One turn sends every row of this set to another row. A few are shown first. Where does it send the rows asked after them?
Q_407: -21 19 -5 14 6 18 2 -13 3 15 4 1 7 1 -7 7 6 13 -8 0
Q_737: -12 24 2 10 4 20 27 23 7 9 -1 -15 -19 -15 -3 -23 -3 13 -18 -2
Q_383: -17 14 -10 -16 27 13 -4 -15 19 19 -10 6 3 16 -14 1 15 14 -6 -1
Q_585: -6 2 -21 -30 5 14 17 14 4 10 -5 -5 9 1 15 -26 38 8 -1 -31
Q_223: -20 12 -13 12 8 14 6 -3 2 14 3 2 1 -3 -7 10 -4 13 -25 9
Q_937: -4 -21 -7 -7 5 4 28 12 9 19 -10 4 6 -11 0 -35 -11 11 -19 3
Q_654: -8 26 1 -10 7 9 13 24 6 8 -9 6 -28 -2 -10 -16 -12 4 -16 -20
Q_243: -22 16 -9 14 6 9 2 -9 0 21 1 7 4 -1 -10 7 -1 8 -16 2
Q_629: -6 34 9 -7 4 17 14 17 8 4 -3 1 -24 0 -5 -18 -2 7 -1 -26
Q_789: -11 -3 -26 -33 0 -1 11 8 1 23 -15 2 9 7 4 -34 27 5 0 -26
Q_95: -26 12 -21 26 4 21 15 21 -9 18 10 -4 -13 14 -5 -11 14 5 -12 2
Q_281: -1 -8 5 -1 3 24 26 0 12 12 -1 -6 14 -7 8 -38 10 17 12 -12
Q_55: 0 -16 -4 -8 7 24 32 12 14 3 -1 -10 6 -11 9 -32 -2 18 -9 2
Q_750: -5 -8 -33 -35 8 4 18 26 3 13 -13 -2 8 -2 6 -24 22 7 -22 -20
Q_406: -8 -14 -13 7 14 31 3 10 22 24 -3 -12 -4 28 -11 -12 10 13 3 2
Q_75: -28 13 -21 25 2 17 15 20 -10 22 8 -1 -14 14 -7 -12 12 3 -12 1
Q_432: -27 14 -20 26 1 18 14 18 -10 23 8 0 -12 16 -7 -14 15 4 -8 -1
Q_337: -7 1 -25 -33 2 14 16 9 4 8 -7 -8 9 6 12 -30 34 13 6 -24
Q_27: -27 15 -19 26 3 21 15 19 -9 18 10 -3 -12 16 -5 -12 17 5 -6 -1
Q_23: -7 5 -24 -31 6 11 13 14 4 11 -8 -5 17 2 11 -28 37 9 1 -31
Q_963: -16 22 1 10 3 5 22 24 3 21 -9 -6 -19 -14 -10 -25 -8 7 -22 -5
Q_909: -9 -12 -34 -39 2 0 17 18 2 17 -15 0 3 4 5 -29 19 5 -19 -16
Q_316: -8 -7 -31 -34 6 0 17 23 -1 16 -13 3 3 -1 9 -24 25 2 -23 -22
Q_365: -17 17 -9 13 6 24 7 -6 4 7 7 -4 3 -1 -4 11 3 18 -15 7
Q_159: -9 0 -21 -29 4 -2 12 13 1 23 -14 6 10 1 8 -30 31 1 -6 -32
Q_434: -15 9 -15 -20 30 20 2 -7 21 9 -7 0 -2 13 -11 5 10 18 -16 8
Q_109: -5 -11 2 -1 2 3 20 0 8 29 -14 9 13 -7 0 -42 0 9 3 -13
Q_670: -16 29 8 15 2 5 18 14 3 27 -9 -3 -13 -12 -10 -29 1 8 -7 -14
Q_706: -9 -2 -29 -32 6 -1 13 16 2 23 -16 5 14 1 3 -29 27 4 -9 -30
Q_328: -4 -4 -29 -35 6 15 21 23 3 3 -3 -8 2 -2 15 -21 28 8 -18 -21
Q_207: -6 -8 -31 -39 4 16 19 19 4 3 -7 -13 2 3 13 -24 25 11 -12 -15
Q_500: -16 13 -11 -17 29 23 0 -12 21 10 -5 -1 2 15 -9 2 17 19 -5 2
Q_780: -10 -17 -16 6 12 21 3 11 19 31 -9 -5 -5 26 -17 -12 4 8 -4 3
Q_160: -10 31 7 -8 5 6 10 16 5 12 -10 8 -25 0 -11 -20 -6 2 -4 -26
Q_413: -18 9 -16 -18 27 10 -1 -8 18 19 -12 6 -1 14 -15 2 8 13 -18 5
Q_452: -8 -19 -17 4 14 28 5 15 23 24 -5 -10 -7 26 -14 -11 4 12 -4 7
Q_197: -5 -1 -30 -36 8 17 20 23 5 2 -6 -10 10 0 12 -23 30 11 -12 -22
Q_491: -7 30 4 -10 7 18 17 24 9 0 -4 -1 -29 -2 -4 -15 -8 8 -11 -19
Q_346: -14 32 10 14 2 18 22 15 5 13 -1 -15 -13 -12 -3 -26 7 13 -1 -11
Q_624: -9 -14 -11 8 12 25 1 8 22 30 -7 -6 -2 28 -15 -14 8 10 4 0

Q_629 moves to -> Q_491
Q_500 moves to -> Q_434
Q_737 moves to -> Q_963
Now find these:
Q_197 moves to -> Q_750
Q_780 moves to -> Q_624
Q_243 moves to -> Q_407
Q_337 moves to -> Q_207
Q_432 moves to -> Q_27
Q_281 moves to -> Q_55
Q_328 moves to -> Q_316

One turn sends every row of this set to another row. A few are shown first. Where does it send the rows asked after them?
Q_836: -4 32 2 1 34 -8 -20 2 3 -11 -11 -4 -6 -5 -5 1 -22 -9 -17 4 -12
Q_911: 1 -1 -8 17 1 8 -8 -9 -14 6 -45 2 -1 -18 4 27 -43 -25 -4 21 -5
Q_555: -4 17 -12 2 27 3 -15 7 2 -6 10 -1 1 12 6 7 -34 -14 -28 9 -6
Q_380: 9 34 -10 11 11 5 -15 22 -27 -15 -16 7 -8 -20 7 -4 -34 -2 -10 -18 13
Q_447: 3 8 -16 -12 17 2 -9 9 -2 5 -18 12 33 -4 0 0 -39 -2 3 -1 19
Q_574: 17 32 -10 1 12 -13 -21 2 4 -3 -3 4 4 13 6 -1 -28 -18 -21 12 10
Q_564: 1 15 -29 -9 9 -2 -6 -1 -14 -35 -12 -18 9 -20 4 -5 -28 -4 -28 16 16
Q_136: -3 8 -8 -2 14 -1 -10 8 -7 -12 -12 3 -39 -43 5 14 -36 -9 -27 8 5
Q_622: 0 32 -9 -4 12 13 -16 1 -11 -31 -11 -10 -1 -16 -10 8 -9 3 -20 1 26
Q_646: -13 20 -5 -8 29 10 -7 20 -9 -29 -39 2 3 8 -12 7 -44 -14 -17 -1 4
Q_643: 13 20 -11 4 12 -1 -21 2 -13 -8 -25 1 31 -8 1 11 -24 -6 7 6 28
Q_367: 19 -9 4 5 -6 -9 -27 3 -10 -9 -6 2 4 -26 10 -11 -35 -21 -10 10 -6
Q_470: 0 21 -11 13 30 -17 -8 14 -26 -22 -24 -5 -5 -30 10 -9 -42 -10 -10 1 -7
Q_685: -7 17 -4 -7 -5 16 -34 27 -5 -1 -34 22 3 1 8 18 -33 -10 -3 14 -7
Q_875: -2 1 -9 6 11 8 -14 -6 -21 -7 -32 -2 -31 -16 -15 15 -49 -18 -14 20 -6
Q_938: -8 -8 -10 8 -1 4 -8 8 -40 2 -39 4 4 -19 8 15 -41 -9 11 7 18
Q_245: -9 20 -16 -18 -20 -5 -6 18 -10 -2 -18 -12 -20 -23 14 7 -21 -27 -16 5 16
Q_5: -2 8 -23 -15 11 14 -8 3 -18 -23 2 -10 10 -17 -7 0 -34 7 -26 -2 18
Q_758: -13 4 -5 2 7 -4 -35 2 -17 9 -16 4 -28 -31 -18 10 -30 -13 -6 8 11
Q_478: -3 20 -17 22 17 6 -3 23 -20 -9 -3 8 -1 -20 22 -7 -42 -8 -9 -4 1
Q_445: -8 6 -12 2 -13 2 -9 -2 -16 -2 -41 -1 7 -37 10 31 -26 -23 -21 11 23
Q_650: -16 10 0 -13 -2 -10 -30 2 1 7 -24 5 -4 -23 -12 25 -21 -25 -21 13 26
Q_905: -7 6 0 0 16 -13 -15 11 -13 5 -36 12 -22 1 6 22 -59 -22 -15 17 2
Q_567: -12 8 -8 -1 -13 -1 -14 -11 2 -2 -14 -7 4 -15 30 18 -30 -17 6 16 2
Q_490: -10 -5 -12 -11 -2 16 -4 -3 -13 -12 -32 -14 2 -6 -13 24 -18 -21 -17 21 28
Q_626: 7 18 -16 -1 18 -12 -7 14 -21 -27 -43 -3 12 5 0 7 -52 -23 -16 20 17
Q_881: -9 22 -20 -7 18 8 11 25 -7 -22 -32 6 5 1 2 1 -51 -17 -23 6 19
Q_587: -10 -12 -6 4 1 12 -10 -4 4 -31 -30 -11 -8 -5 3 27 -49 -5 -8 22 3
Q_536: 2 0 -2 -2 12 4 -20 -8 11 13 -7 -2 -6 -25 -2 14 -6 -16 -8 12 6
Q_389: 11 10 -8 -7 -11 15 -27 23 -17 -32 -17 8 -15 -16 10 11 -42 -24 -27 14 5
Q_21: 3 -18 -8 9 9 8 -24 22 -10 -7 -29 -8 -16 -23 -14 12 -49 4 3 -3 7
Q_34: -21 5 -13 -7 -13 15 -11 20 -15 -10 -38 0 2 -28 -3 -6 -23 12 -11 7 -3
Q_969: -6 4 -13 2 28 -1 -18 3 -8 -11 -26 0 31 -16 6 -4 -32 -3 11 5 2
Q_176: 3 8 -6 -12 3 -7 -22 33 1 12 -27 -3 -22 -2 -15 10 -31 -23 -10 -3 6
Q_619: -10 -9 1 -12 -5 -5 -11 3 9 -13 -25 -8 5 -4 -15 -9 -31 -12 -28 18 -9

Q_875 moves to -> Q_650
Q_567 moves to -> Q_21
Now find these:
Q_619 moves to -> Q_685
Q_5 moves to -> Q_881
Q_564 moves to -> Q_646
Q_626 moves to -> Q_836
Q_490 moves to -> Q_905

